rotation ticks, each row followed by its count of ticks:
The counts run from 0 to 398.
[ 84 105 114 134 160 152 140 164 113 173 167 119 168 114 122 166 181 116
 169 109 120 163 129 105 120  79 113 127 147  73 119 115 123 145 177 140
 139 140  90 163 133 100 135 177 126  84 160 114 126 150 116 156 140  87
 132 136 109 133 124 120 126 121 139] | 179
[132 128 121  95 122 106 162 140 115 167 171 139 148 105  92 136 163 138
 138 107 127 146 123 141 130  78 148 159 146  74  93 111 112  99 178 150
 154 153 114 173 140  89 123 165 121 110 154 117 174 139  94 132  90 117
 145 139  75 127 169 121 104 130 119] | 326
[159 156 112 110 122 145 147 121 152 169 178 124 151 108 124 149 158 117
 149 121 130 137 148 126 117 104 113 104 172  98 105  88  86 117 139 193
 159 105 140 115 130 126  96 140 114  93 151 172 138 156 129 134 103  86
 133 104 103 139 169 116  91 158 103] | 285
[113 135 130 124 144 147 147 116 157 163 164  69 181 127 139 142 157 112
 171 100 150 193 161 118 133 116 105 132 165  94  95  93 132 122 101 135
 156 126 117 131 126  96  89 121  92  72 120 117 125 163 149 120 117  99
 111  92 140 113 190 106  97 151 130] | 31
[120 155  93  99 171 128 139 112 127 184 193 108 167 116  97 135 152 108
 158  95 102 148 157 115 160  90  95 144 173  78 104 118 124 117 131 161
 144 138 109 146 115  97  81 157 133  76 142 129 135 150 141 113 130 126
 113 136 134 134 148 126  83 135 144] | 13
[138 135 116  82 142 173 146 117 184 154 161 120 130  92 149 124 174 111
 154 127 157 151 134 160 117 119 105 142 154  78  75  93 107 109 105 179
 145 123  92  99 148 120  86 151 121  78 129 140 143 130 136 115 110  99
 133 107 104 114 156 132  99 138 125] | 68
[127 127 115 119 168 111 105 126 133 161 140  99 172 119 106 153 144 121
 139 131 135 116 158 150 124  84  95 146 146  69 101  84 134 137 145 132
 144 130 153 159 122  79  82 172 122  45 130 138 131 160 151 112 129  92
 129 136 108 123 166 102  91 145 134] | 10
[133 105 121 115 138 157 123 139 158 148 133 158 155 118 121 141 187 114
 189 142 178 129 133 111  87 131 110 125 149  84  79  78 108 152 116 138
 127  94 103 112 153 109  89 166 126  65 153 153 112 134  91 127 114  66
 140 116 109 133 151 132 110 144 117] | 270
[140  95 127 130 138 153 139 120 156 154 151 146 165 104 137 165 179 115
 152 138 154 135 131 112 108 163 111 131 176  79  94  77  88 161 109 139
 125 101 112 126 120 132  51 142 125  72 132 111 131 134  97 123 128  93
 130 100 111 118 179 145  92 144 120] | 86
[ 95 157 111  87 150 151 162 138 148 184 174 139 157 137  92 132 199 106
 161  84 148 166 125 110 121  88 116 146 157  72 106 121 113 122 148 169
 128 159  75 126 153  87  93 142 111  89 156 130 156 128 117 152 100 104
 127 145 116 146 125 124  86 128 139] | 263
[115 149 109 113 130 135 154 126 139 177 185  81 166 141 112 134 152 118
 159  72 133 190 160 119 153  85 113 131 162 103 111 114 115 112 127 160
 185 143 116 126 142  90 115 126 113  88 136 131 145 162 145 121 107 111
 106 118 128 136 187 111  92 137 122] | 30
[141 129  99 111 148 129 110 112 141 157 155 123 145  95  99 127 160 122
 160 124 127 108 152 152 136  97 106 147 135  72  77  80 109 112 123 164
 151 115 107 136 123 110  94 183 167  57 157 158 134 157 129  97 130 103
 132 114  78 124 144 139  85 126 126] | 5
[126 102 121 123 139 117 128 125 138 159 142 146 182  95 110 146 195 151
 190 122 151 132 136 107  79 133 117 148 154  71  71 113 102 159 106 151
 131 124 106 144 111 108  75 133 169  96 141 150 141 147 116 111 139  80
 117 107 116 159 127 142  93 140 126] | 3
[100 126 123 111 130 158 132 145 126 149 173 138 151 102  91 152 174 100
 173 100 133 180 130  83 126 122 138 149 171  62 106 133 133 149 152 146
 125 146 115 151 124  91  82 152 100  87 133 103 150 120  83 153 131 142
 138 127 125 128 156 149 113 128 145] | 346
[108 137 111 118 166 118 149 132 110 181 181 145 187 122  83 154 169 123
 170  97 129 146 140  90 123 102 110 145 169  73  99 126 107 155 144 149
 127 147 107 157 113  88  69 142 137  96 144 116 148 147 127 120 126 108
 103 128 145 156 147 121  93 134 130] | 12
[133 112 111 135 139 103 120 130 108 152 134 127 199  87 107 153 168 136
 187 136 152  99 147 131  90 111 116 140 126  75  65  88 139 148 137 135
 150 128 153 157 105  94  87 153 130  84 136 154 145 159 128 119 108  86
 133  99 119 145 172 101 108 145 113] | 207
[134 121 113 132 116 129 138 111 151 150 180 103 131  89 135 132 190 106
 169 103 106 146 146 131 136 119  92 132 134 106 119  88  94  85 141 151
 165 101  92 136 121 114 126 177 140  72 159 124 140 147  91 133 112 113
 141 106  58 103 161 147 104 128 132] | 105
[139 128 128 108 113 176  96 125 147 140 150  94 145  75 119 139 151 108
 150 126 126 160 147 126 119 120 117 133 175  68  96  92 101 127 121 193
 166 103 128 127 143 124 104 167 110  56 136 170 115 147 113 133 138 122
 141 111  89 108 170 158 115 151 115] | 352
[127 112 111 127 129 123 133 111 104 167 162 153 175  87  86 145 191 136
 197 120 130 124 152 114 106 124 120 143 144  81  66 112 120 134 115 152
 143 127  89 149 110 115  82 134 156 106 150 161 161 144  92 110 125 106
 114  90 118 158 135 136  98 142 120] | 204
[139  96 140 134 123 130 140 130 153 135 137 102 174  76 141 140 180 134
 173 142 144 162 149 136 102 113 122 129 161  88  67  76 102 103 121 128
 139  82 114 165 116 102 126 153 113  82 123 151 111 136  85 117 123  74
 135 111 107  88 163 123 121 163 114] | 119
[104  94 138 130 130 113 170 165 131 168 154 129 167 122 128 158 175 144
 172 116 141 178 129 110 108  80 138 125 154  76  96 115  97 141 154 111
 137 108 130 181 140  67 120 144 118 101 156  94 131 140 105 142 114  80
 118 142 132 114 181 102 113 128 119] | 312
[114 101 130 135 131 118 152 138 143 163 132 142 148 103 112 155 195 142
 151 117 198 115 114 135  73 100 135 136 118  66  84  94 130 135 153 121
 143 128 108 146 136 101  88 143 124 101 143 116 167 135 104 141  96  72
 113  99 113 138 173  95 111 141  98] | 57
[111  92 133 156 130 142 112 102 147 144 139  96 170  90 140 170 188 117
 130 124 132 126 137 161 105 121 109 141 132  62 104  64 133 126 125 124
 158 146 109 151 112 136  95 153 130  61 131 110 153 161 130 142 140 108
 144  92  73 106 172 131 111 133 143] | 173
[111 143 114  87 128 160 156 145 146 178 163 156 155 129 109 139 195 123
 181  97 156 169 126  94 102 115 116 140 165  92  92 125  87 136 139 173
 140 124  75 119 161 103 100 140 128  97 163 155 134 138 102 131 107  87
 127 139 113 158 119 124 106 134 122] | 267
[135 150 128  89 125 134 166 130 119 171 167 113 168  92  99 136 156 124
 156 101 117 181 140 136 137  68 143 142 182  68  90 111 108  90 157 184
 146 139 137 165 124  87 122 153 104 113 138 139 160 126 127 138 103 113
 139 142 119 119 157 115 113 148 109] | 130
[121  99 111 149 132 119 139 123 130 160 181 164 147 112 109 167 187  98
 163 126 132 116 134  93 124 132 105 133 149  79 118  90 108 145 156 112
 125 110 111 147 124 116  71 166 136  74 158  90 151 138  80 139 112 111
 127 120  93 116 178 137  89 129 135] | 91
[112 111 113 146 120 149 128 124 109 170 168 137 152  92 104 165 191 139
 142  96 108 145 121 119  98 117 120 133 148  73 103 112  90 142 163 168
 164 136  77 156 138 145 119 156 161 104 168 138 152 163 104 143 135 103
 125  89  76 158 145 146 118 125 107] | 171
[123 132 105 115 108 126 123 106 130 171 187 100 136  99 117 126 159 137
 178 101 140 142 155 141 136 112 121 141 121  91  84 102 110 120 122 171
 195 134 107 133 119 103  92 146 145 101 148 139 176 161 128 107 106 132
 106  69 105 146 185 138  90 126 102] | 222
[122 102 123 105 124 151 141 158 142 161 143 175 137 106 127 140 192 128
 175 135 178 121 117 112  75 114 121 137 139  73  80 107  88 156 135 163
 136 107 101 124 156 100  90 170 134  97 166 137 132 118  87 130 107  77
 139 114 112 136 162 131 115 132 103] | 70
[104  90 120 141 124 147 138 131 128 166 168 135 136 115 100 130 180 121
 187 112 148 155 151  97 114 103 119 118 132 119  93 105 117 131 129 119
 169  92  60 141 136 111 127 161 146  85 164 140 122 149  80 106 128  94
  98  94 112 123 175 127 118 127  98] | 37
[ 96 122 103 148 120 119 147 137 110 169 170 117 141  99 113 159 184 135
 165 107  90 150 148 137 113  72 110 118 128  52 130  99 117 109 166 174
 165 138 113 161 138 101 137 182 155  93 158 116 165 144 129 158 120 114
 143 130  93 145 151 132 110 114 114] | 376
[114 122 107 130 129 136 135 143 115 162 150 173 140 127  76 147 180 110
 171 127 144 116 143  98 108 100 112 127 135  85 102 105 117 147 157 134
 137 117 120 132 152  88  83 174 130  65 178 139 137 140  84 148 102  95
 136 137 102 139 164 124  81 133 115] | 275
[131 115 142  91 135 148 160 131 147 141 135 109 197  96 141 144 171 119
 149 113 161 183 114 131 116 126 133 166 191  69  71  94 109 119 132 153
 126 141 115 152 120 104  83 132  81 102 107 106 143 140 113 126 121  98
 148 122 122 105 173 126 121 158 128] | 332
[121 109 117 131 139 158 162 144 138 166 195 120 163 105 141 150 182  96
 169  96 114 172 136  74 140 126 103 129 175 110 123 107  76 121 143 158
 139 102  74 139 108 124 109 150 130  91 153 110 127 143  95 134 132 106
 125 123 107 120 153 146 106 137 142] | 100
[129 118 122  71 136 165 151 152 119 171 155 145 156  88 110 120 156 106
 164 109 141 165 120 107 137  97 127 153 174  91  75 122  93 108 162 169
 151 124  82 147 140 121 115 189 109  98 150 142 123 122  80 114 124 106
 139 134 106 116 157 152 141 137 110] | 334
[ 86 104 127 146 144 120 145 119 145 151 154  93 178 105 146 173 191 127
 175 120 126 170 139 144 108 107 105 129 141  45 110  80 143 131 127 128
 133 154 132 166 113  94 111 145 126  86 120  91 151 142 150 155 134 104
 143 127 135 112 153 122 104 138 149] | 378
[109  96 125 117 150 140 180 134 100 169 173 144 192 106  98 151 169 107
 190 121 112 173 150 118 126  99 125 147 158  57  74 121 139 144 139 129
 122 151  97 173 129  97 107 132 131 111 139 111 149 141 115 121 134 120
 118 129 150 126 136 119  99 123 139] | 396
[135 115 120 112 151 128 119 127 154 150 128 116 185  97 141 157 170 155
 158 126 154 134 141 142  91 107 108 137 158  67  73  99  95 149 102 168
 141 117 136 144 125 107  87 130 146  82 132 170 124 166 141 109 135  73
 131 108 104 147 142 124  96 149 117] | 2
[113 130 131 133 144 114 133 126 139 143 139  94 199 117 112 166 178 131
 170 120 132 153 144 152  94  88 115 143 150  61  82  99 135 132 138 129
 146 151 158 162 125  74 108 134 112  85 138 146 150 164 151 145 114  85
 155 122 109 146 133 102  95 141 144] | 194
[117  91 136 144 141 175 120 118 143 147 142  96 169  87 144 170 177 119
 133 128 128 152 137 142 110 129 109 130 169  68  95  72 107 147 125 154
 155 112  97 139 119 154 106 156 131  64 123 137 117 151 130 121 160  92
 128  90  91  98 173 138 127 147 124] | 169
[ 88 127 108 126 141 130 145 156 109 183 179 118 165 136  92 143 159 125
 184  88 138 166 153  89 140  79 110 136 144 117 116 124 120 134 158 145
 176 130  97 146 139  78 112 162 123  87 167 121 139 161 126 137 107 105
 106 132 140 145 175 112 111 128 112] | 29
[138 137 128 127 149 161 144 119 161 156 161 119 187 120 128 160 174 100
 168 135 150 155 147 107 117 134 100 117 186  81 100  86 107 146 110 148
 120 108 135 119 120 113  66 113  94  71 117 132 130 140 133 136 119  88
 129 112 150 118 163 106  90 164 128] | 282
[125 114 130 116 133 140 147 121 144 153 129 112 137 105 125 138 180 139
 143 140 185 108 130 171  90  96 127 130 129  83  80  74 134 109 154 131
 154 116 118 123 145 115 112 169 120  73 145 141 150 139 120 129  89  82
 126 102  90 113 188  90 112 142  97] | 56
[103 128 120 122 122 175 147 118 120 177 186 124 153 100  97 173 154 114
 134  90 101 186 138 115 137  99 146 140 179  47 120 128 119 137 148 170
 140 152 100 154 136 122  93 143 131  94 142 111 157 141 125 147 149 140
 115 118 110 124 165 146 103 126 140] | 163
